In the data rows, zero lies at 4.5, halfway between 4 and 5.
Here are some numbered points:
array([5, 4, 3, 7, 4, 5, 5, 3, 3, 5, 6, 4]) 0
array([6, 5, 4, 6, 4, 6, 7, 8, 7, 3, 4, 6]) 1
array([2, 6, 2, 4, 6, 6, 4, 7, 8, 5, 5, 5]) 2
array([6, 4, 5, 6, 3, 6, 8, 7, 6, 3, 4, 6]) 3
array([3, 5, 6, 2, 5, 3, 4, 6, 7, 4, 4, 5]) 4
array([6, 6, 6, 4, 3, 6, 6, 6, 8, 3, 4, 4]) 5
array([6, 2, 7, 2, 2, 4, 5, 4, 6, 2, 3, 7]) 6
array([5, 7, 3, 4, 5, 5, 4, 4, 5, 4, 6, 1]) 7
array([6, 5, 5, 4, 4, 5, 5, 6, 7, 2, 4, 4]) 8
array([6, 5, 4, 2, 6, 2, 3, 5, 3, 4, 5, 5]) 9
array([3, 4, 7, 4, 4, 6, 6, 5, 7, 6, 7, 4]) 10
Which two points above are nearest to each new point? Their numbers follow each, smallest number first.
array([5, 4, 2, 7, 4, 5, 4, 4, 3, 5, 6, 3]) 0 7
array([2, 4, 6, 4, 4, 6, 5, 4, 6, 7, 8, 4]) 0 10
array([0, 2, 4, 8, 4, 4, 5, 1, 2, 7, 3, 6]) 0 10
array([2, 3, 4, 2, 5, 3, 5, 7, 5, 3, 6, 7]) 4 9
array([3, 5, 4, 3, 6, 3, 2, 4, 3, 5, 5, 3]) 7 9
array([6, 3, 6, 2, 4, 3, 2, 4, 1, 2, 3, 4]) 6 9
array([7, 3, 4, 3, 4, 5, 4, 8, 4, 3, 4, 3]) 8 9
array([4, 5, 1, 4, 3, 2, 3, 3, 6, 7, 6, 2]) 0 7
array([3, 6, 5, 5, 6, 5, 6, 5, 5, 6, 7, 5]) 0 10
array([4, 4, 4, 2, 5, 2, 2, 3, 2, 5, 4, 4]) 4 9
array([6, 5, 6, 4, 7, 5, 4, 6, 5, 2, 3, 4]) 4 8
array([2, 6, 2, 2, 7, 6, 5, 7, 8, 4, 5, 5]) 2 4
array([5, 5, 4, 2, 6, 2, 3, 6, 3, 4, 5, 6]) 4 9
array([5, 5, 1, 3, 7, 4, 3, 5, 3, 0, 4, 6]) 8 9
array([7, 4, 6, 5, 4, 6, 7, 6, 5, 4, 6, 6]) 1 3
array([7, 5, 6, 3, 4, 4, 7, 7, 5, 2, 4, 4]) 5 8
array([8, 2, 6, 5, 5, 5, 4, 6, 5, 1, 7, 6]) 3 8
array([3, 5, 4, 3, 5, 3, 2, 3, 3, 5, 4, 4]) 4 9
